128 stands for zero in the data rows.
Here is a table of points, one per row:
[142 150 121 131 120 103 152 159 114 146 165 255 114 121 141 131 133  86
 143  93 134 145  92 141 103 155 156  66 194 114 178 219 193 152 120 111
 134 155 126 139 187  67 124 138 148 133  59 119 120 113 255 120  85 143
  48 137  99 142 145 123 137 133  86 136]
[159 121  81 188  70  85 158 129 167 156 186 154 107 131 114 116 148 101
 160 168  98 138 158 147 101 116 211 193  59 153 120 217 238 206 184  88
 134 154 152  91 161 176 126 123 134 181  96  48  76 139  82 117  99 128
 113  85 138 118 116  96 165 123  82 164]
[133 145 111 160 113 112 151 145  97 152 103  52 132 123 157  39 120 142
   0 139 135 139 117 169  93 148 160 111 157 151 152 235  96  73 128 148
 135 125 105  97  94 123 123 129 153 136 255 213  89 137  56  95 134 165
 102 151  65 164 135 124 189  87  48 152]
[107 183 123 187 159 255 129 176 124 166 138 146 131 119 123  95 139 120
 142 165  78 161 102  97 187 184 118  62 109 114  41  84 170  83 193 139
  68 102 110 136  94 128 121 115 145 119  76  37 138  36  30 130 132 139
  38 127 106 140 136  94   7 178 147 196]
[189 154  87   2  78 118 136  89  52 159  57 165 144 123  96 139 151  91
 164  89 152 146  94 139 147 133 127 120 119 165 244 174 105   0 166 116
 162 132 169 145  72 255 122 142 115 106 138  78 138 150 245 145 101 116
  87  97  97 168 156 194  53 150 171 126]
[131 164  95 205 155 125 122 152 116   0 129 163 131 111 112 137  93 181
 130  95 128 136  98 153 144  93 143  79 134 186 154 170 147 115  63 187
 135  79 156 134  82 150 134 157 111  99 154 167  74  92  31 127 179  94
 152 131 191 118 107  88 127 149  45 168]
[175  97  81 156 124 106 136 130 158 182 133 124 139 117 113 176 141 114
 102 159 124 124 107 148 147  54 154 148 128 122 190 105 236 100 159 106
 119 146 157 181 165  84 173 163 108 137  65  98  76 185  32 157 118 129
  83  94  98 157 121 105 195  67 136  98]
[110  26 118 120 125 137  66 157 188 197 101   0 149 131 114 164  96 123
 144  92  71 158 137 153 178 120 129  78 123 128 164 156 123 191  94 121
 127 143 163 156 117 156 135 129 123 156 129  54 195  15 181 157 100  97
 191 117  90 104 184 244 153 101  64 116]
[ 87 110 234   0 151 166  44 114 173 169 138 231 114 148  96 141 121 130
 139 100 125  72 125 129  70 138 141 155  76 121 204 182 115  79   6 104
  46 111  81  61 124 128 125 119 171 134 135 114 169  81  38  84 141 119
   0 113 126  70 101  85 176  46 125 155]
[166 123 180 106 155  98 172  96 155 153  71 146 140 126 146 140 108 123
 152 104 120 160 124  88 165  74 113 145 134 126 133 141 114 170 116  96
 126 163 123 151  91 113  94 153 202 164 156 169 164 224 118  95 177 113
 162 184 172 176  86  81  83 234 152  66]
[  0 118 125 111  57  73 100 119 158 184 102  91  95 122  89 125 137 136
 155 166 142 131 149 155 154 125 112 135 121 107 138 151  78  55 149 255
 121 118 255 155 226 176 129 121 120 139  89  58 190 215 145 127  94 144
 156 162  82 138 148 189 105 137 140 102]
[178 135 240  89 111 164  71 148 153 172 225 162 115 143 148 102 112 131
  18 126 120  76 120 131 142  80 131  89 111 224   0 137 146 101  39  53
 142 113  95 104 157 137 134 113 127 130 198 173 135 255 255 141  97  84
 185 105 128  76 106  71  16 161 231  78]
[  0  86 116 132   4 129  71 138 158   0  84  47 150 128 125 131 184 119
 130 193 118 123 111 171  66  90  90  58 146 119  87 102 113 234 185 115
 121 124 141  96  78 140 128 138 143 142  65 170  58 190 167  83 171 117
 126 141 235 122 166 255 156 131 180 153]
[154  29 103 167 131 150 118 180 153 129 212 206 139 135 143 132 134 175
 136 169 233 173 169  79 169 145  86 161 132 136 144 101 106 227 153 142
 160 131 180 136 163 169 132 113 126  39 114  35  91 106 150 113 119 152
  58 168  87 130 117  83 171 108 176  30]
[167 246  96 104 179 151  90 115 178 166 178  95 133 129 172 138 140 128
 153 136 178  94 145 134 172 205 135 130  95 109 142  66 238 218 165 124
 109 132 167 174 104 140 114 120 125 121 137  72  42 192 121 151 133 143
 163  93  71 128 144 223 183 101  88 129]
[103  20  90 165 167  79 143  94 146 182 179 127 142 120 123 129 119 101
 162  70 105 144 132 120 177 140  76 111  61 121 144 118  63 187 161 103
 149 150  79 123 153 144 128 106  76  84  63 162 210 215  53 154  72 118
  77  93  69 143 153 167 128 132  94 217]
[129 184  85 164 159 232 157 123 132 158 255 136 133 105 171 139 148 129
 163 182 135 131 101 131  91  96 157 102 125  97 155  84   0 117 176 155
 154 114  56 117 166 123 136 127 136 136  84  31 187 132 185 125 140 129
  80 149 117 142 140  89 211 114 151 122]
[118 202 116  95 140  91  84 105 129  66 104 146 161 122 124 127 104 149
  60 143 120 139 136 117 153 108  97 215 127  81 149 120 106 142 142  37
 128 188 129 144 167 121 135 133 124  90 193 177 202 100 143 124 151 119
 180 122 197 168 140  65  94 168 100 140]
[149  84  93 193 127  87 135 189 120  73  95 159 110 114 100  88 125 131
  30  87 157 132 102  94 175 112  99 128  97 113 167  84  59  89 121 153
 123 158 106 212 128  92 118 121 149 174 178 125 188  69 141 145 123 111
 201 127 212 101  93 103 174 100 118 209]
[ 79 171  75 159 104  81 152 123  53 206 103  72 121 122  58 140 116 135
 145 127 124 113 132  84  95  87 168  37 121  98 180 125 166 205  57  70
 147  74  92 144 124  97 134 135 114 139 153  68 108   0  57 132 143 120
  82  87  77 146  95  97   0 119 181 150]
[120 136  92 116 163  66 143 109 144 204  84 113 149 156 129 138 127 133
 158 133 126 171 130 106  39 110 102 139 157 175  45 101 149  89 150 122
 120  63 105  85  35 123 115  98 160 118  86 202 123  94 153 108 166 123
 225 186 121 147 136  70 183  42 186 144]
[122  93  41  29 170 132 149 120  76  88  74 111 110 121 132 142  91 124
 153  79 112 132 119 133  50  69  92 164  99 113   0 131 168 148 125  88
 138 146 115 169  72 110 155 147 139 143 143 213 132  91 205  85 127 195
 133 162  96 120 113  99 167 124 168 142]
[160 167  81 212 155 164 164 165 150  99  37 206 142 182 181 173  89  96
  88 119 104 128 154  97  79 156 116 182 136  86 112  90  69 144  47 255
 128 164 110  82 151 160 132  98  89 140 172  92 157 207 124 175  94 116
 155 154 188 180 123 113 140 171 150 119]
[129 190 142 163 115 136 133 165 106   0  77 161  90 130 145 134 127 132
 200 132 100 133 124 155 224 177 118  94 141 114 147 142  59 147 135 170
 157 133  74 147 100 146 134 117 113 151  89 172 129 101  21 174 114 129
 210 118 153 140 116  51 180  30 146  96]
[151 133  64  76  97 103 138 134  87 174 144 124 138 165 108 129 163 139
 168 180  65 127 183  52 132 145 161 152 182 133 187 147 143  27 162 116
 156 148 152 213 127 107 146 129 125 162  93 138  80 170 137 101  95 118
  79  85 117 101 144 136  97 127  41  94]
[ 67  32 112 147 199 124 130  97 215  18 126  31 139 121 125 113  87 157
 105  95 109 105 141 244 139 155 144  77 124 201 172 127 110  85 186 180
 134 162 105  58 182  99 128 126 121 145 188 200   0  60 138 135 150 168
 128 152 151 135 146 170  18 120 166 137]
[146 149 255 236 149  52 132  87 105 115 218 214 116 123 133 138 141  91
 153 117 105  23 136 145 158 132  90 130 155 133 119  96  51  78 131  68
  92 102 144 114  74 134 124 140  96 179  98  74 190  65 203 146 118 132
   3 155  99 142  86 129 160 125 129  99]
[138 146 237 184 115 192 112  99 183 184  67 183 110 119 104 122 108 124
  97 104 121 122 106  82 111 137  88 166 150  81 121 129  38  76 104  40
 122  64 114  61 158 145 138 165  82 121 178 129  86 194 117 148 121 136
 219 151  81   0  88  97 119 164  99 118]
[140  46  89   9 152 126 178 141  85  56 112 154  84 130 136 117 150  84
  76 141 119 121 160 168  71 156 111 122 151  89 139  87 154 153 159  91
 135 106 190 168 134  93 126 111 111 114 213 141 231 143 109 102 143 105
 185 147 202 118 132  71  93 164 103 142]
[154 111 105 185 112 104 154 174 101 214 124 122  99 117 188 132 123 163
 171  94 115 122 121 124 119  90 101 181 149 123  70  60 166 109 119 229
 135 105 110   0  99 164 133 147 162 134 144 255 163  79 167  67 191 125
 173 100 103 132 103 105 183 154 158 118]
[204 182 189 172 128 180 132 106 101 135  82 126 143 146 215 107 133 154
 192 130 129 141 139 158  91 140 159 192 135 210 166 118  22 180 140 173
 124 133 164 184 130  55 133 122 108 137 110 214 240 118  75 171  92 145
 164 148 187 118 148 207  99 215 194  59]
[142 109 137 128 141 217 151  84 162 179 126  72 127 121 111 112 204 127
 154 153 255 109 119 169 165 176 183 156 172 114  23 123 151 187 110 166
 143 161 128 196 169 124  72 124 114  26  83  92  65  58 103 145 168 100
 138  60 109 133 113 140 128 114  85 102]
[202 140  95   0  73 106  99  81  84   8 144   1 135 119  32 130 109 143
 155 113 140 136 133  56  65 158  86 143 134 102  58 163 173  83  77  99
 133 139  73  60 151  89 135 131 165 136  92 141 191 171 101  82 176 138
 163 186 162 141 158 241 123 141 175 154]
[102 154 255 149 152 111 152 117  50 149 149  56 134 109 139 133 141 125
 143 153 164 163 134  79 154 142 164 154 121  89 151  97 255 115 125 166
 151 109  75 146 120  90 131 102 108 105  86 107  23  97 109 183  91 127
 135  73 126 141 156 125 181 142  62 132]
Along one direction, these points spread out more than along any other. Take the direction at right angles to it along which they spread out most. Then take the direction at right angles to both along which they spread out most. Go by this last direction. Where along it does each point below lie, from 0 to 99? The average is 50, and the first point in the table lies past the average. One standard deviation of the points above along it is 16.
[140  46  89   9 152 126 178 141  85  56 112 154  84 130 136 117 150  84
  76 141 119 121 160 168  71 156 111 122 151  89 139  87 154 153 159  91
 135 106 190 168 134  93 126 111 111 114 213 141 231 143 109 102 143 105
 185 147 202 118 132  71  93 164 103 142] 55
[167 246  96 104 179 151  90 115 178 166 178  95 133 129 172 138 140 128
 153 136 178  94 145 134 172 205 135 130  95 109 142  66 238 218 165 124
 109 132 167 174 104 140 114 120 125 121 137  72  42 192 121 151 133 143
 163  93  71 128 144 223 183 101  88 129] 53
[131 164  95 205 155 125 122 152 116   0 129 163 131 111 112 137  93 181
 130  95 128 136  98 153 144  93 143  79 134 186 154 170 147 115  63 187
 135  79 156 134  82 150 134 157 111  99 154 167  74  92  31 127 179  94
 152 131 191 118 107  88 127 149  45 168] 18
[  0  86 116 132   4 129  71 138 158   0  84  47 150 128 125 131 184 119
 130 193 118 123 111 171  66  90  90  58 146 119  87 102 113 234 185 115
 121 124 141  96  78 140 128 138 143 142  65 170  58 190 167  83 171 117
 126 141 235 122 166 255 156 131 180 153] 57
[160 167  81 212 155 164 164 165 150  99  37 206 142 182 181 173  89  96
  88 119 104 128 154  97  79 156 116 182 136  86 112  90  69 144  47 255
 128 164 110  82 151 160 132  98  89 140 172  92 157 207 124 175  94 116
 155 154 188 180 123 113 140 171 150 119] 29
[142 150 121 131 120 103 152 159 114 146 165 255 114 121 141 131 133  86
 143  93 134 145  92 141 103 155 156  66 194 114 178 219 193 152 120 111
 134 155 126 139 187  67 124 138 148 133  59 119 120 113 255 120  85 143
  48 137  99 142 145 123 137 133  86 136] 64
[102 154 255 149 152 111 152 117  50 149 149  56 134 109 139 133 141 125
 143 153 164 163 134  79 154 142 164 154 121  89 151  97 255 115 125 166
 151 109  75 146 120  90 131 102 108 105  86 107  23  97 109 183  91 127
 135  73 126 141 156 125 181 142  62 132] 41
[138 146 237 184 115 192 112  99 183 184  67 183 110 119 104 122 108 124
  97 104 121 122 106  82 111 137  88 166 150  81 121 129  38  76 104  40
 122  64 114  61 158 145 138 165  82 121 178 129  86 194 117 148 121 136
 219 151  81   0  88  97 119 164  99 118] 48
[178 135 240  89 111 164  71 148 153 172 225 162 115 143 148 102 112 131
  18 126 120  76 120 131 142  80 131  89 111 224   0 137 146 101  39  53
 142 113  95 104 157 137 134 113 127 130 198 173 135 255 255 141  97  84
 185 105 128  76 106  71  16 161 231  78] 76
[149  84  93 193 127  87 135 189 120  73  95 159 110 114 100  88 125 131
  30  87 157 132 102  94 175 112  99 128  97 113 167  84  59  89 121 153
 123 158 106 212 128  92 118 121 149 174 178 125 188  69 141 145 123 111
 201 127 212 101  93 103 174 100 118 209] 29
[103  20  90 165 167  79 143  94 146 182 179 127 142 120 123 129 119 101
 162  70 105 144 132 120 177 140  76 111  61 121 144 118  63 187 161 103
 149 150  79 123 153 144 128 106  76  84  63 162 210 215  53 154  72 118
  77  93  69 143 153 167 128 132  94 217] 52
[118 202 116  95 140  91  84 105 129  66 104 146 161 122 124 127 104 149
  60 143 120 139 136 117 153 108  97 215 127  81 149 120 106 142 142  37
 128 188 129 144 167 121 135 133 124  90 193 177 202 100 143 124 151 119
 180 122 197 168 140  65  94 168 100 140] 47
[  0 118 125 111  57  73 100 119 158 184 102  91  95 122  89 125 137 136
 155 166 142 131 149 155 154 125 112 135 121 107 138 151  78  55 149 255
 121 118 255 155 226 176 129 121 120 139  89  58 190 215 145 127  94 144
 156 162  82 138 148 189 105 137 140 102] 72
